In the data rows, zero lies at 4.5, halfway between 4 and 5.
Here is a table of points, one per row:
[9 7 4 7 3 4 6 3 6 4 4 6 4 4 6 4 8 4 3 4 2 7 6 4 3 5 6 3 3 3 4 5 7 3 4 1 7
 7 9 0 5 7 5 5 3 7 3 5 5 5 2]
[7 5 5 1 6 7 8 3 3 5 4 7 5 3 3 5 5 8 5 2 4 3 4 1 7 7 2 2 5 4 4 4 5 5 7 3 5
 3 4 5 6 4 4 6 5 5 6 6 7 4 4]
[3 4 4 4 5 8 4 3 5 4 4 5 6 3 6 2 3 4 4 5 4 4 4 4 5 3 9 4 5 7 5 6 5 3 5 3 4
 5 4 4 7 5 3 4 8 4 6 4 5 5 3]
[5 1 3 3 2 5 8 6 2 4 1 4 5 6 5 4 7 2 4 3 7 4 9 5 4 3 2 5 4 6 3 3 3 4 1 6 3
 3 7 2 3 5 6 5 5 2 5 3 5 3 3]
[5 4 4 3 4 4 2 4 4 7 5 3 3 3 6 5 8 5 3 4 6 4 7 7 2 4 5 6 6 5 5 4 9 4 5 4 8
 2 2 4 4 2 4 2 5 9 4 4 5 7 4]
[2 4 4 3 5 1 1 3 5 4 4 5 5 6 2 4 4 7 3 5 5 6 4 4 4 4 4 3 7 3 3 7 5 4 6 2 4
 4 4 4 4 7 7 4 7 3 5 3 3 4 4]
[8 4 4 4 5 6 6 4 4 5 5 3 5 5 6 4 4 5 6 8 4 5 5 3 3 5 4 4 7 3 4 4 4 3 5 9 4
 5 3 3 8 3 3 5 7 4 5 4 2 4 0]
[3 6 4 3 1 8 3 4 5 3 4 5 3 5 3 3 4 5 5 4 2 3 9 4 5 4 3 5 4 7 4 3 9 4 6 7 3
 3 6 6 3 6 4 5 4 1 5 5 5 5 4]
[3 5 4 4 3 4 5 6 3 3 4 9 3 7 4 4 5 3 2 4 3 3 4 4 5 4 8 5 5 3 4 2 6 4 3 7 5
 6 2 4 9 5 5 3 2 4 6 2 6 3 7]
[6 5 4 8 4 5 5 0 4 9 4 4 5 7 7 4 4 5 6 4 3 5 2 5 3 8 4 4 6 4 5 8 5 3 3 5 3
 0 5 7 5 4 5 4 5 4 5 3 6 6 8]
[4 6 8 4 4 5 4 4 7 5 8 4 2 6 5 1 5 5 4 3 4 4 4 2 3 5 3 9 3 5 5 3 1 4 5 3 4
 6 5 5 3 2 4 4 4 6 4 4 5 3 4]
[8 5 5 6 6 2 2 4 3 1 4 4 4 5 4 5 5 6 4 4 5 8 5 5 4 5 4 5 7 4 5 4 4 4 3 6 4
 4 4 6 6 4 3 4 7 3 9 3 8 4 4]
[6 6 3 4 3 4 7 6 6 6 3 2 8 4 2 5 7 4 3 4 1 7 4 6 1 3 7 4 6 6 2 2 4 9 4 4 5
 2 6 7 4 5 0 7 4 7 4 5 4 1 4]
[9 4 6 2 5 7 5 4 4 8 5 4 5 5 2 4 3 3 5 4 4 9 5 3 3 4 5 3 5 4 5 8 3 4 7 6 4
 5 3 2 3 4 5 4 3 3 6 5 6 5 7]
[7 3 5 5 6 7 1 4 4 3 4 5 4 3 4 4 4 6 3 9 4 4 5 5 4 5 7 4 3 3 4 6 3 5 4 5 4
 5 5 3 1 3 5 4 3 5 6 4 7 4 2]
[4 8 6 1 5 4 5 4 3 3 0 3 6 4 4 4 2 3 8 4 4 3 3 7 3 5 4 9 6 3 5 6 4 5 5 4 5
 6 4 3 2 7 4 3 4 6 4 4 4 6 5]
[5 5 5 6 2 5 4 8 5 7 6 6 4 4 4 5 1 4 4 4 9 5 3 5 5 3 4 3 6 3 6 3 5 1 4 6 6
 5 8 8 3 8 4 8 4 7 5 5 3 7 4]
[3 3 3 4 6 2 3 2 4 5 4 4 5 5 4 3 5 4 2 4 4 3 1 4 4 4 6 3 6 4 4 1 6 3 7 7 4
 5 5 3 4 5 6 4 4 4 3 6 6 4 4]
[6 3 4 5 5 4 3 7 0 4 4 3 1 4 5 8 4 5 8 4 2 4 5 5 5 5 4 6 3 4 4 4 3 6 4 1 4
 7 2 6 5 8 3 7 4 6 4 4 5 8 3]
[9 4 4 5 5 1 6 4 4 3 4 6 4 8 4 4 4 6 4 5 4 1 5 5 4 5 2 4 5 4 3 7 4 4 5 5 3
 4 4 4 3 3 5 5 5 5 5 9 2 4 5]
[1 4 8 4 4 5 6 2 5 3 4 3 7 5 4 3 4 4 6 4 2 5 4 5 9 4 4 4 5 1 6 4 4 2 4 4 5
 4 3 4 3 5 4 7 5 6 5 5 4 7 4]
[2 4 4 4 3 7 2 5 5 4 4 4 4 6 7 7 5 6 3 3 4 2 3 4 4 4 7 4 3 3 4 6 3 4 3 4 3
 4 5 3 4 5 3 5 5 5 8 9 5 4 4]
[5 4 3 4 5 5 4 8 3 4 4 2 3 6 2 4 3 6 7 4 4 5 2 5 4 3 3 4 0 4 4 5 7 3 7 6 4
 4 9 5 7 3 3 2 6 5 5 3 3 4 5]
[4 3 4 3 2 4 4 7 5 3 6 3 5 4 5 3 3 4 4 4 7 4 5 5 3 9 4 4 4 2 7 4 5 7 4 4 4
 5 3 4 5 4 2 3 4 5 4 6 5 4 4]
[4 6 3 4 6 4 6 5 5 5 4 3 4 3 7 4 0 4 5 2 3 2 8 4 4 4 4 3 3 5 3 2 4 4 1 7 4
 4 4 4 2 4 7 4 7 6 5 3 8 4 5]
[6 3 4 6 4 5 5 3 7 4 1 4 4 4 4 5 4 4 9 4 3 4 4 6 6 3 4 7 5 3 3 4 4 5 4 4 6
 7 3 2 6 4 4 7 3 3 4 4 4 6 4]
[4 8 6 4 5 4 4 9 6 4 6 4 6 4 6 2 6 5 7 5 7 4 4 3 5 6 5 3 5 6 1 5 3 6 4 3 7
 2 3 3 5 5 2 3 4 0 4 4 4 5 4]
[3 2 4 5 2 0 5 5 5 7 3 6 4 4 4 4 1 3 9 5 5 6 6 4 4 3 8 4 2 6 3 2 4 3 6 2 4
 4 6 5 3 3 7 4 5 4 9 5 5 5 4]
[7 3 2 2 3 4 4 6 8 5 6 1 5 5 4 3 5 4 5 5 2 3 5 8 5 5 4 4 3 5 6 3 3 2 4 3 4
 7 1 4 6 8 4 6 4 4 4 4 6 8 5]
[3 3 5 6 7 4 9 7 4 6 4 0 0 6 4 4 6 6 3 6 5 5 6 4 9 5 8 6 8 4 4 8 5 6 6 6 6
 7 7 7 5 5 5 5 5 3 3 7 8 4 7]
[3 7 5 5 6 4 4 3 6 4 3 6 2 6 3 4 7 4 6 4 7 5 5 6 4 4 5 4 3 9 5 4 4 5 4 6 8
 5 2 4 4 3 4 5 6 9 5 4 4 5 6]
[8 4 1 3 2 4 3 1 5 4 6 4 8 4 4 6 5 4 5 4 7 4 3 5 9 4 5 8 2 5 4 4 3 6 4 5 6
 4 7 7 7 6 5 4 5 5 5 5 4 5 4]
[3 5 3 3 6 3 3 4 4 4 4 3 6 2 7 6 4 5 4 6 4 2 4 4 3 3 5 4 6 5 4 4 3 4 6 6 4
 4 7 3 7 3 4 5 0 5 6 5 5 4 8]
[4 4 5 3 3 4 5 5 5 4 5 4 4 6 9 6 5 4 4 4 5 3 5 4 4 2 2 4 4 4 4 5 3 5 9 3 5
 3 4 3 6 5 5 6 6 4 7 2 4 4 9]
[5 6 4 3 5 4 4 3 2 5 9 5 4 5 5 2 2 4 6 4 6 4 5 3 4 5 7 4 5 7 8 5 5 9 4 3 5
 2 5 2 5 7 7 7 3 4 3 4 4 3 4]
[4 6 6 4 4 5 5 3 5 1 8 3 4 3 3 8 4 3 7 5 7 5 5 7 4 5 4 3 4 5 3 6 7 2 4 4 4
 6 4 4 4 4 5 5 4 7 4 4 4 1 5]
[7 7 5 5 3 4 4 6 6 7 5 7 4 1 4 4 6 5 2 3 8 3 4 7 6 3 5 5 4 4 5 5 0 6 6 8 3
 6 5 6 4 9 5 6 5 5 5 3 3 7 4]
[4 6 3 4 4 4 5 5 3 5 5 5 4 3 4 8 3 4 1 4 4 5 4 5 5 3 4 8 5 5 8 3 3 4 4 3 4
 7 5 3 3 0 4 6 5 2 4 4 3 5 4]
[3 2 2 5 6 6 4 3 4 5 4 4 4 3 7 3 5 3 2 2 4 4 3 4 5 5 5 3 2 2 3 5 6 4 8 3 4
 5 4 5 1 5 4 4 5 4 5 0 4 3 4]
[3 5 4 3 6 6 6 7 4 5 5 7 8 9 9 4 3 9 5 4 4 9 5 9 5 3 4 4 5 5 4 6 4 5 6 6 6
 8 3 9 5 3 9 3 2 4 3 8 6 4 2]
[3 5 4 8 3 7 5 7 4 7 3 6 4 2 5 5 3 7 4 7 5 7 3 6 6 9 4 6 5 5 3 4 4 4 6 6 2
 2 2 0 5 5 6 4 8 6 2 7 6 3 7]
[5 7 7 4 5 4 4 3 6 8 5 4 3 4 4 9 6 5 8 5 6 3 5 5 4 3 5 5 4 4 5 4 6 4 4 4 3
 6 3 5 4 5 5 2 5 3 4 5 4 0 3]
[6 2 6 7 9 4 4 9 7 8 6 8 9 7 4 7 3 4 3 4 8 3 5 2 5 4 4 9 3 5 5 5 9 4 4 6 4
 6 5 4 4 8 3 9 5 6 5 4 5 6 5]
[4 5 8 7 4 3 5 4 2 4 6 4 5 4 3 5 3 5 2 5 0 4 4 6 3 3 4 4 3 6 7 4 4 5 4 5 6
 6 4 4 5 6 4 4 5 2 4 4 4 6 5]
[4 3 4 3 4 3 2 3 3 5 5 7 5 3 5 4 6 4 7 3 4 5 9 3 4 5 8 4 4 3 4 4 2 3 3 6 3
 4 7 6 3 3 2 5 7 3 0 5 5 5 7]
[3 4 5 6 4 4 5 4 7 2 6 3 4 4 4 9 1 4 2 3 3 6 5 2 4 7 4 6 5 6 3 5 2 3 5 4 8
 2 4 5 6 4 5 4 2 3 2 4 4 6 2]
[9 4 6 5 7 7 4 4 4 0 4 4 4 6 6 4 3 5 3 8 5 5 5 4 4 4 7 4 5 3 4 0 4 4 5 2 4
 4 4 6 1 4 6 4 6 4 4 4 2 4 9]
[4 9 4 5 4 5 6 5 3 3 7 4 5 4 5 5 6 3 5 4 7 4 0 4 5 3 4 3 5 6 2 4 8 4 3 3 2
 5 4 4 2 4 4 3 4 2 3 5 5 8 4]
[4 4 3 0 5 4 9 3 5 7 4 8 3 5 6 5 5 5 4 9 4 8 3 3 6 9 3 6 4 5 5 5 5 4 4 6 3
 2 4 6 2 5 2 4 3 5 6 3 4 4 5]
[6 4 4 4 7 5 5 4 5 5 4 5 4 2 4 4 5 2 4 4 4 6 5 2 3 6 4 4 3 4 4 5 4 3 3 5 5
 5 2 6 6 6 5 3 6 4 7 9 1 4 7]
[4 3 7 4 5 5 6 4 6 3 5 4 6 4 4 9 7 4 6 4 6 3 4 5 3 4 5 2 4 6 7 4 4 5 5 5 7
 3 4 5 3 5 5 0 5 4 3 4 6 5 4]
[4 7 5 4 5 4 5 4 5 6 3 3 4 5 3 4 2 3 0 5 6 5 5 5 6 3 3 5 3 1 5 4 4 5 2 2 3
 3 3 5 7 2 5 4 3 4 2 4 4 6 3]
[3 7 4 8 4 4 4 3 2 6 2 3 7 4 4 5 8 6 5 6 7 2 7 3 4 5 4 2 2 4 6 5 5 3 4 4 8
 6 1 6 4 4 4 6 3 5 5 4 4 2 4]
[2 5 4 6 7 8 5 5 4 7 5 6 5 6 2 5 6 1 5 8 4 3 6 9 4 9 3 4 7 3 4 5 3 6 6 3 6
 6 9 6 8 3 7 4 7 4 6 5 7 5 5]
Along one direction, these points spread out more than along any other. How far along it is each point below, from 0 to 99? 50 is the average, and the first point above lies past it. One standard deviation of the points above along it is 16.
[5 6 5 4 3 4 3 9 6 3 4 4 6 2 3 4 9 2 6 5 1 6 1 2 5 5 6 4 4 4 7 5 7 6 3 5 4
 2 4 7 3 2 9 8 5 6 4 3 4 4 4] 57
[3 3 3 4 5 7 4 6 4 5 4 5 4 6 0 3 4 8 5 3 5 4 3 4 4 3 5 3 6 5 3 3 4 3 2 3 4
 5 6 4 5 4 6 3 3 4 4 2 4 3 6] 46
[6 5 4 7 5 3 3 8 6 6 4 5 5 4 7 5 6 4 5 4 1 5 8 2 9 4 2 2 8 6 7 4 5 5 3 3 4
 6 8 3 4 5 3 0 3 9 5 4 2 4 5] 55
[3 4 4 4 5 6 1 4 4 5 3 3 3 9 6 5 4 2 3 6 4 4 3 3 5 3 5 4 5 8 4 5 2 4 7 5 4
 3 5 4 4 5 4 5 5 5 3 6 3 4 2] 46
[1 4 3 4 7 4 3 4 5 3 4 5 3 3 6 4 6 6 4 6 5 8 3 3 3 2 2 4 4 3 4 6 4 4 2 5 4
 3 7 3 7 6 4 5 6 5 5 7 5 4 5] 39
[6 4 3 6 4 5 4 5 4 3 3 8 4 4 4 3 3 2 4 6 4 4 4 4 4 0 3 4 6 4 5 7 4 5 7 3 4
 4 2 6 5 3 1 4 5 5 4 5 9 3 5] 43
[4 4 5 7 7 4 5 5 7 3 4 5 2 4 5 2 5 4 7 2 7 4 4 7 4 7 6 5 5 5 9 4 5 6 5 4 3
 1 4 4 5 4 3 6 2 3 4 5 3 3 3] 53
[2 6 4 8 5 5 5 2 4 3 7 3 6 5 2 6 8 5 5 4 7 7 8 4 4 4 5 5 5 5 4 4 4 6 6 5 0
 5 2 4 4 4 4 4 3 8 5 4 4 6 4] 56
[3 4 3 5 5 4 4 3 6 5 6 5 3 5 4 6 3 4 5 4 2 5 4 6 7 2 3 4 4 1 3 5 5 9 3 6 8
 5 3 2 1 4 4 6 5 3 5 4 3 5 5] 58
[3 3 6 6 4 5 5 3 1 5 7 4 5 3 4 1 5 3 6 4 2 5 3 6 5 3 3 9 5 2 4 4 4 2 4 4 8
 2 4 4 2 6 4 3 3 4 4 5 3 4 3] 57
[4 2 3 6 3 4 4 3 6 4 5 4 5 3 5 2 3 5 4 4 5 4 2 3 2 7 2 5 5 9 6 5 5 7 4 5 5
 9 5 5 3 3 4 5 4 3 4 4 4 4 5] 53
[5 2 9 4 5 3 3 3 4 4 4 4 4 3 4 3 4 3 2 4 5 4 4 7 7 6 3 3 4 8 3 5 7 5 3 4 3
 5 5 5 7 2 4 6 3 4 4 4 3 4 4] 53
[5 3 3 5 4 4 8 4 6 2 4 7 4 4 4 4 4 7 4 6 4 1 5 4 3 1 4 4 6 4 4 7 4 4 4 4 3
 3 3 6 5 5 7 3 6 6 4 5 4 5 4] 44
[3 4 5 4 3 5 5 7 3 4 4 5 5 5 3 4 3 7 3 2 4 4 5 5 4 5 9 4 4 5 4 7 4 4 5 4 4
 5 6 4 5 4 3 3 5 4 6 2 1 5 6] 50
[4 3 8 4 3 4 4 2 5 5 3 4 4 4 5 4 5 5 6 4 7 5 4 1 2 5 3 4 4 3 5 3 6 9 4 4 3
 5 5 5 7 5 5 3 4 4 3 5 4 7 4] 55
